Named moves (each a turn or a mirror), then the moves between two rows, first move first; the first pair answered
J_347:
[-0.71,  0.03, -0.09, -0.65, -0.62,  1.13, -1.40,  1.09, -1.44,  0.45,
 -0.28] => [ 1.13,  2.10,  0.75, -0.28, -0.85, -0.21,  0.53, -0.33, -0.33, -0.85,
 -0.93]
[ 2.15, -1.84,  4.41,  1.19, -2.92, -1.26, -0.10,  0.49,  2.28,  1.86,
 -0.11] => [ 1.10, -3.09,  3.94,  0.95, -2.82, -0.89, -1.37,  1.63,  1.28,  2.82,
  0.26]
[-0.60,  3.41, -4.21,  1.27,  2.38, -1.33,  1.87, -2.27, -1.52, -4.18,
  1.98] => [-3.12,  0.76, -5.66,  0.94,  3.12,  0.54, -1.42, -0.13, -3.05, -2.06,
  2.72]
J_739:
[-2.88,  1.29, -1.95,  0.18,  0.10,  1.61, -0.43,  0.62, -1.05, -0.63,
  1.99] => [-0.72,  2.51,  0.41,  0.46, -1.74,  0.06,  2.29, -0.87,  1.48, -1.41,
  0.78]
[ 1.53,  1.17,  1.67,  0.72, -1.35, -1.63,  3.01, -1.28,  4.69,  0.44,
 -1.07] => [-3.30, -1.77, -3.05,  0.03,  2.25,  1.61, -2.34,  2.14, -0.55,  2.30,
  1.01]
[ 0.62,  2.78, -0.59, -0.21, -0.19,  0.41, -4.12,  2.06, -0.79,  0.87,
  1.75] => [ 2.59,  4.13,  1.38, -0.05, -1.61, -0.94, -2.31,  1.02,  1.60, -0.17,
  0.79]
[ 1.84, -2.80,  2.82,  1.09, -1.41,  0.50,  0.15, -1.76,  0.19, -1.58,
 -1.31] => [-0.14, -3.84,  0.97,  0.94, -0.05,  1.82, -1.96, -0.67, -2.17, -0.71,
 -0.72]
J_6:
[ 1.47, -0.97,  3.48, -0.70, -0.04,  0.57, -1.47,  0.50, -0.12,  1.65,
 -0.95] => [ 2.47,  0.47,  3.30,  0.13, -0.34, -0.74,  0.31, -0.84,  1.02,  0.37,
 -0.80]
[-0.18, -1.95, -1.57,  1.40,  2.86, -2.60,  1.61, -2.49,  1.41, -4.48,
  0.72] => [-2.06, -4.56, -1.19,  0.31,  4.30,  0.51, -1.95,  0.52, -1.19, -1.56,
  1.01]
[ 0.52, -3.53,  3.92, -0.18, -3.55, -0.27, -0.58,  0.05,  4.47,  2.89,
 -1.01] => [ 0.71, -3.00,  4.27, -0.02, -3.63, -0.74, -0.03, -0.45,  4.87,  2.61,
 -1.03]
[ 0.06,  1.33, -2.66, -0.57,  2.20, -0.71,  0.51, -1.32, -0.32, -0.90,
 -0.21] => [-0.78,  0.38, -2.65, -0.87,  2.63,  0.23, -1.03, -0.32, -1.23,  0.11,
 -0.09]
J_625:
[ 1.42,  0.20,  2.32, -0.11, -1.27, -0.21,  0.80, -0.27,  1.50,  0.17,
 -1.53] => [-0.38, -1.29,  0.85, -0.54,  0.24,  1.52, -1.79,  1.23, -1.05,  1.41,
 -0.89]
[ 1.71,  1.63, -4.86, -1.61,  3.14, -1.47, -0.49,  4.14, -1.06, -1.43,
 -0.63] => [ 4.19,  2.68, -2.00, -1.17,  1.19, -2.67,  2.11,  2.72,  1.99, -1.83,
 -1.85]
[-3.37, -2.89, -0.17, -1.33,  0.59, -0.21, -3.66,  2.24, -2.20,  0.72,
  1.56] => [-2.31,  0.31, -3.22,  0.53,  0.21, -3.60,  0.37, -0.84, -0.14, -3.46,
  2.56]
[ 3.00,  0.82,  3.48,  0.47, -1.28, -1.40, -0.89,  0.28,  2.96, -0.92,
 -1.92] => [ 0.22, -1.82,  1.65, -0.20,  0.96,  1.29, -4.76,  2.92, -0.56,  0.97,
 -0.98]
Pairs:
Each pair is two moves apart.
[-1.36, -2.53,  1.02,  1.43, -5.20, -1.71,  2.43, -0.28,  5.40,  0.51,
 -0.07] => [-4.50, -5.01, -2.10,  1.02, -3.50,  0.33, -0.98,  1.49,  2.50,  1.39,
  1.35] -> J_347, J_625
[ 0.88,  0.90,  2.95, -2.66,  0.59, -1.09, -0.12,  0.01, -0.78,  1.37,
 -4.08] => [-2.18,  0.60, -2.41, -2.12,  2.62, -0.68, -1.48,  0.17, -3.04,  0.12,
 -2.05] -> J_347, J_625
[-1.34,  1.60, -2.03,  0.61,  4.11,  2.50, -3.10,  1.55, -3.76, -0.44,
  1.35] => [-2.34, -1.52, -0.22,  0.24,  1.66,  3.30, -4.33,  3.28, -1.71,  2.27,
  1.12] -> J_739, J_347
[-2.63, -2.55, -5.00,  0.93, -1.75, -0.25,  0.34,  0.34,  4.30,  1.47,
  3.14] => [-0.64, -3.02, -0.69, -0.13, -4.24, -0.27,  0.90,  0.54,  6.38,  3.04,
  1.43] -> J_739, J_625
[ 2.58, -0.36,  2.36, -1.44,  0.50, -0.53,  0.86,  0.96,  0.03,  0.57,
 -0.70] => [ 2.71,  1.04,  0.89, -0.56,  0.58, -1.31,  2.06, -0.06, -0.03, -1.15,
 -0.52] -> J_739, J_6
[ 2.02, -1.79,  1.12,  0.35, -3.89, -1.71,  1.95,  0.51,  1.99, -0.50,
 -0.57] => [ 3.04, -0.51,  1.84, -0.11, -3.09, -1.49,  1.98, -0.09,  1.31, -1.07,
 -0.88] -> J_625, J_347
[ 0.13,  3.22, -3.78,  1.22,  2.78, -1.32,  3.08, -2.02, -2.66, -4.06,
 -0.35] => [ 1.62,  4.27, -1.83,  0.40,  3.10, -0.71,  2.78, -1.94, -3.47, -3.81,
 -1.33] -> J_6, J_347
[-0.19,  0.10, -0.02,  0.42, -1.75, -1.19,  1.36,  0.20,  2.09, -0.69,
  0.84] => [ 0.69,  0.72,  1.07,  0.29, -1.63, -1.25,  1.66, -0.19,  1.84, -0.54,
  0.35] -> J_6, J_347
[ 2.14,  0.62,  3.19,  4.18, -3.50, -0.20,  0.15, -0.77,  4.91,  0.48,
  2.50] => [-2.34, -1.59, -2.69,  4.32, -1.11,  1.21, -2.92,  1.15,  1.79,  1.18,
  4.74] -> J_347, J_625
[-1.17,  0.64, -2.73,  3.57, -2.98,  0.75,  1.17,  0.40,  0.41, -1.12,
 -2.32] => [ 0.21,  1.44, -1.44,  3.47, -2.87,  0.48,  1.89, -0.22,  0.52, -1.67,
 -2.88] -> J_6, J_347
[-2.08,  2.55, -4.49,  0.88,  3.91,  0.11, -1.61, -1.88, -2.27, -1.07,
  1.74] => [ 2.80,  4.23,  3.06,  0.43,  0.29, -1.64,  2.21, -3.40,  2.64, -0.90,
 -1.15] -> J_347, J_625
[-0.84,  1.44, -1.01,  1.04,  0.27, -2.14,  2.72, -1.65,  0.16, -1.55,
  1.06] => [-0.52, -1.08,  3.65, -0.70, -0.91,  0.32,  0.75,  0.54,  0.12,  2.55,
 -0.35] -> J_625, J_6
[-1.42,  1.25, -3.67,  2.92,  2.52, -0.85,  0.78, -0.35,  0.54, -1.58,
  1.48] => [-1.92, -3.39,  0.20,  1.72,  0.60,  1.50, -1.81,  2.29,  1.57,  2.89,
  0.25] -> J_625, J_347
[-0.68, -3.98,  3.29, -2.04, -1.07,  3.30, -3.58,  3.14, -0.49,  4.13,
 -1.03] => [-3.22, -5.44, -0.49, -0.75, -1.82,  2.38, -3.07,  3.22,  0.27,  3.41,
  0.50] -> J_6, J_347
[ 6.15,  4.09,  3.21, -2.14,  1.06, -0.73, -1.08, -1.59, -1.58,  0.31,
  0.11] => [ 5.86,  3.17,  3.78, -2.74,  1.17,  0.21, -1.89, -0.43, -2.23,  0.83,
  0.02] -> J_625, J_739
